a = [-11  -6 -14 -19 -13 -23 -19  28 -18  -3]
a[0] = -11
a[3] = -19
a[-1] = -3
a[-3] = 28
a[4] = -13

A =
[[4980 5702 3607 4140 4435 5208 6423 4054 3551 4915 5372 5039]
 [4550 3300 5991 5227 3585 4090 2799 4929 5620 4664 5025 4346]
 [3358 4191 4557 7101 1083 4672 3840 2736 4865 6486 7853 3027]
 [4728 5421 3949 3845 6601 4792 5144 5011 5054 4580 4126 6675]
 [4239 3697 5630 5199 3968 4329 3000 4728 5955 4848 4570 4538]
 [4619 2642 6463 4921 3855 3755 2066 5205 6076 4158 4281 4469]
 [3575 4247 4535 6588 1838 4613 3971 3037 4814 6058 7061 3262]
 [3852 4796 5205 5693 5750 4791 3427 5041 6686 5405 3990 5142]
 [3744 3926 4493 6224 1853 4399 3958 3254 4338 5535 6839 3041]
 [4677 5576 3723 3892 6462 4950 5484 4642 5042 4734 4344 6798]
 [3782 4007 4536 6223 2006 4438 3976 3338 4426 5579 6808 3173]
 [4754 4968 5098 5267 5202 4976 4733 5107 5202 4959 4407 4391]
 [3898 5010 4891 5598 5388 4924 3979 4663 6184 5411 4069 4749]]
A[0, 0]: 4980
A[10]: [3782, 4007, 4536, 6223, 2006, 4438, 3976, 3338, 4426, 5579, 6808, 3173]
A[:, 1]: [5702, 3300, 4191, 5421, 3697, 2642, 4247, 4796, 3926, 5576, 4007, 4968, 5010]
A[9, 5]: 4950
A[6, 3]: 6588
A[:, 6]: [6423, 2799, 3840, 5144, 3000, 2066, 3971, 3427, 3958, 5484, 3976, 4733, 3979]
A[0, 1]: 5702
A[:, 9]: [4915, 4664, 6486, 4580, 4848, 4158, 6058, 5405, 5535, 4734, 5579, 4959, 5411]
A[7, 4]: 5750
A[7, 3]: 5693
A[1]: [4550, 3300, 5991, 5227, 3585, 4090, 2799, 4929, 5620, 4664, 5025, 4346]
A[9]: [4677, 5576, 3723, 3892, 6462, 4950, 5484, 4642, 5042, 4734, 4344, 6798]
A[2, 0]: 3358
A[8, 2]: 4493
A[3, 5]: 4792
A[1, 11]: 4346
A[:, 2]: [3607, 5991, 4557, 3949, 5630, 6463, 4535, 5205, 4493, 3723, 4536, 5098, 4891]
A[1, 5]: 4090
A[4, 7]: 4728
A[9, 1]: 5576
A[8, 4]: 1853
A[:, 8]: [3551, 5620, 4865, 5054, 5955, 6076, 4814, 6686, 4338, 5042, 4426, 5202, 6184]
A[10, 11]: 3173
A[:, 3]: [4140, 5227, 7101, 3845, 5199, 4921, 6588, 5693, 6224, 3892, 6223, 5267, 5598]
A[0, 9]: 4915
A[0]: [4980, 5702, 3607, 4140, 4435, 5208, 6423, 4054, 3551, 4915, 5372, 5039]
A[2]: [3358, 4191, 4557, 7101, 1083, 4672, 3840, 2736, 4865, 6486, 7853, 3027]
A[11, 1]: 4968
A[11, 7]: 5107
A[3, 10]: 4126
A[6, 4]: 1838
A[5]: [4619, 2642, 6463, 4921, 3855, 3755, 2066, 5205, 6076, 4158, 4281, 4469]
A[7]: [3852, 4796, 5205, 5693, 5750, 4791, 3427, 5041, 6686, 5405, 3990, 5142]
A[12, 6]: 3979
A[:, 4]: [4435, 3585, 1083, 6601, 3968, 3855, 1838, 5750, 1853, 6462, 2006, 5202, 5388]
A[12, 1]: 5010

arr =
[[ 20 -12 -12 -15   0  24 -12 -15 -13  12   4   0  28  -1  14]
 [ 23  -7  22 -19 -22  -1 -20 -16 -19  15 -11   0 -21 -20  -5]
 [-31  10  -9  18   5 -25  19  15  18 -18   9   8 -13  15   1]
 [ 20  -2  -1 -14  -8  15 -12 -10 -10  16  11  12  15 -10  13]]
Indices start at 0.
(0, 0) -> 20
(2, 13) -> 15
(0, 14) -> 14
(1, 13) -> -20
(1, 0) -> 23
(2, 3) -> 18
(1, 10) -> -11
(1, 6) -> -20
(3, 10) -> 11
(1, 7) -> -16
(1, 5) -> -1
(0, 8) -> -13
(2, 6) -> 19
(3, 5) -> 15
(2, 4) -> 5
(2, 10) -> 9
(3, 0) -> 20
(2, 1) -> 10
(0, 5) -> 24
(3, 13) -> -10
(2, 12) -> -13
(3, 11) -> 12
(3, 8) -> -10
(0, 10) -> 4

M =
[[ -1   2  21   8  17]
 [ -6  -1  20   8   7]
 [ -9  32  21   8 -16]
 [ -1  -2  24   8  18]
 [ 15 -22 -24 -11   2]
 [ -5  32  23  17 -11]
 [  1  21  33   9  -1]
 [  3  10   6  10  -6]]
M[0,0]: -1
M[:, 4]: [17, 7, -16, 18, 2, -11, -1, -6]
M[:, 3]: [8, 8, 8, 8, -11, 17, 9, 10]
M[5,2]: 23
M[0,2]: 21
M[6,0]: 1
M[7,0]: 3
M[2,4]: -16
M[:, 0]: [-1, -6, -9, -1, 15, -5, 1, 3]
M[1]: [-6, -1, 20, 8, 7]
M[3,0]: -1
M[2,3]: 8
M[0,3]: 8
M[3,2]: 24
M[3,3]: 8
M[6,1]: 21
M[6,4]: -1
M[2,1]: 32

data = ((172.81, -58.73, -53.63, 168.70), (-155.83, 200.09, 123.07, 45.81))
data[0,0]: 172.81
data[1,0]: -155.83
data[:, 3]: [168.70, 45.81]
data[1,1]: 200.09
data[1]: [-155.83, 200.09, 123.07, 45.81]
data[1,3]: 45.81

B = -1,22,-9,-19,33
B[0] = -1
B[3] = -19
B[-1] = 33
